One turn moves every row onto another: examples first, then more rows asked:
sape: [ -4   6   3 -12   6  -2  -9 -17 -11   4 -14  -9 -23  17  -6  17   8 -31
 -17 -12  30   2 -16   1   7 -10 -33]
kido: [  2   3   6 -22   9   8   7  -1  -5 -12 -14   0 -12  14   2   0  -2 -36
 -10  -8  40   5 -11   5  17 -10 -31]
Gukib: [ 25  14  -6 -24  -2  -1   3 -17  14 -15  -7   4  24  11 -19   4 -26 -12
 -13  -2 -11  -7   2   5  -1  13  13]
zus: [  6 -19   7  38  27  19 -13  -3 -18  20  12  -1   2   6 -10  -9   8  33
  12 -10 -13 -11 -10 -10  13   0   4]
soz: [ 12 -16   4  38  24  17  -9   4 -14  19  21   0  11   8 -13  -6   2  35
  10  -6 -17  -6  -5  -7  14   4   0]
zeli: [  7 -23   4  46  20  15  -9  -8 -12  18  17  -7   1   5  -5   6  10  25
   5  -6 -16  -9  -7 -17  14 -10  14]
zibu: [  1   8  11 -11 -15  -1  13 -16  24   1  -1   3 -13  13  12  24  -8 -38
 -13  -8  20  13  -6  16  21  -5   7]
Luno: [ 15  21   4 -16 -12 -26  16   4  18 -11 -10   3  20  15   0   4 -17 -16
   0   3   0   9   6  20   1  10  12]
Lub: [  6  12   2  -7  -9   6  -4 -20  27   3   5  -2  -4   8   3  40  -2 -35
 -14  -7   7  13  -3   6   3 -11  14]
kosim: [ 19   6  -2 -24  -7   8  16  -6  22 -26   0   8  21  17  -8   5 -24 -29
 -10  -3   5   9   4   2  11   0   9]
domoz: [ 18  10   0 -22 -15 -10  20 -15  19 -16  -5   3  16  14  -2   1 -27 -21
 -11   0   5  -6   1   9  19   7  16]
mibo: [  4  11  -3 -44  12   5  -8   4  -7   4 -21  -7  12   9  -9 -16  -5  -6
   6 -12  26 -16  -6  12  -4   3 -15]
vut: [ 11 -37  13  28  27  18 -10  12 -24  21   0   0 -16   5   1   6  10  28
  -8  -7 -13   6  -3   4   0 -12   9]
soro: [  2   4  -1 -45  -5  -7  13   3   1  -4 -16  -5  13  19  -2 -21 -14 -11
   5 -11  26 -10  -1  13  12   2  -5]
giger: [ 13 -35   6  29  17  17  -5  18 -13  20  18  -2   1  12  -5  11   3  30
  -5  -5 -23  15   5   1  -1 -13  13]
fub: [ 12 -40  11  25  19  21  -7  15 -18  16   7  -7  -3  15  -9   0   0  32
  -3   0 -22   4   8   0  -1  -4  16]
tis: [  9  12   0 -37   7  12   8   4   6 -16 -11   5  20  14  -8 -20 -16 -18
   7  -9  27  -5  -4   7  13   5 -15]
bip: [  8 -39  17  32  24  24  -9  13 -22  21   5  -4 -18  11  -2   7   6  27
  -7   0 -13   5   2   4   4  -6   6]
kilap: [ -8  14   8 -11  -4 -27   6   5  -3   3 -16  -8 -14  20   6   7   8 -26
  -1  -5  31  14  -8  16   6  -5 -26]
Dok: [ 14 -32  11  25  29  18  -8  22 -25  24   7  -2  -7   3   1   1   7  33
  -5  -3 -10   4  -1  10   3  -9  -1]
gab: [  1  22   7   8 -15 -28  11 -11  21  -3  -1  -2  -3  16   6  24  -1 -33
  -4   1  12  17  -4  11  12  -1  -2]
kipif: [  2 -23  10  38  23  24 -13   2 -17  21  14  -9   0  11 -11  -7   6  32
  13  -2 -10 -11  -3  -9  14   3   2]
fuv: [  3  22   1 -21  -1 -28   9   7  -2  -6 -20  -5  16  18  -4 -18  -7  -9
  11  -1  21  -6  -3  14   6  11 -17]
boti: [  7 -25   9  47  18  21 -10  -3 -10  18  17 -12  -1   7  -5   7   6  25
   6   4 -14 -11  -2 -12  15  -4  14]
Ditas: [  6   7   2  -7  -6   9  10 -12  22 -13   5  -1  -4  11   8  25  -4 -46
 -11  -4  26  13  -6  -1  19 -17  -2]
das: [ 13 -37   8  23  21  18  -7  13 -17  17   6   2  -2  11  -7   1   3  33
  -3 -10 -25   9   4   1  -4  -9  19]
Sisi: [-10   5   7 -21  -7  -7   8 -13  -3   2 -11  -3 -17  25  -1  -1  -2 -29
  -7 -15  35   4 -14   7  23  -1 -29]
Fizu: [  9 -23   3  48  21  12  -8   0 -18  20  22 -11   0   5  -2   9  12  25
   2  -1 -10  -7  -7 -13  17 -13  -1]

gab -> Luno
kipif -> bip
kosim -> tis
Where do these go?
mibo -> sape
zus -> vut
domoz -> soro
Fizu -> giger

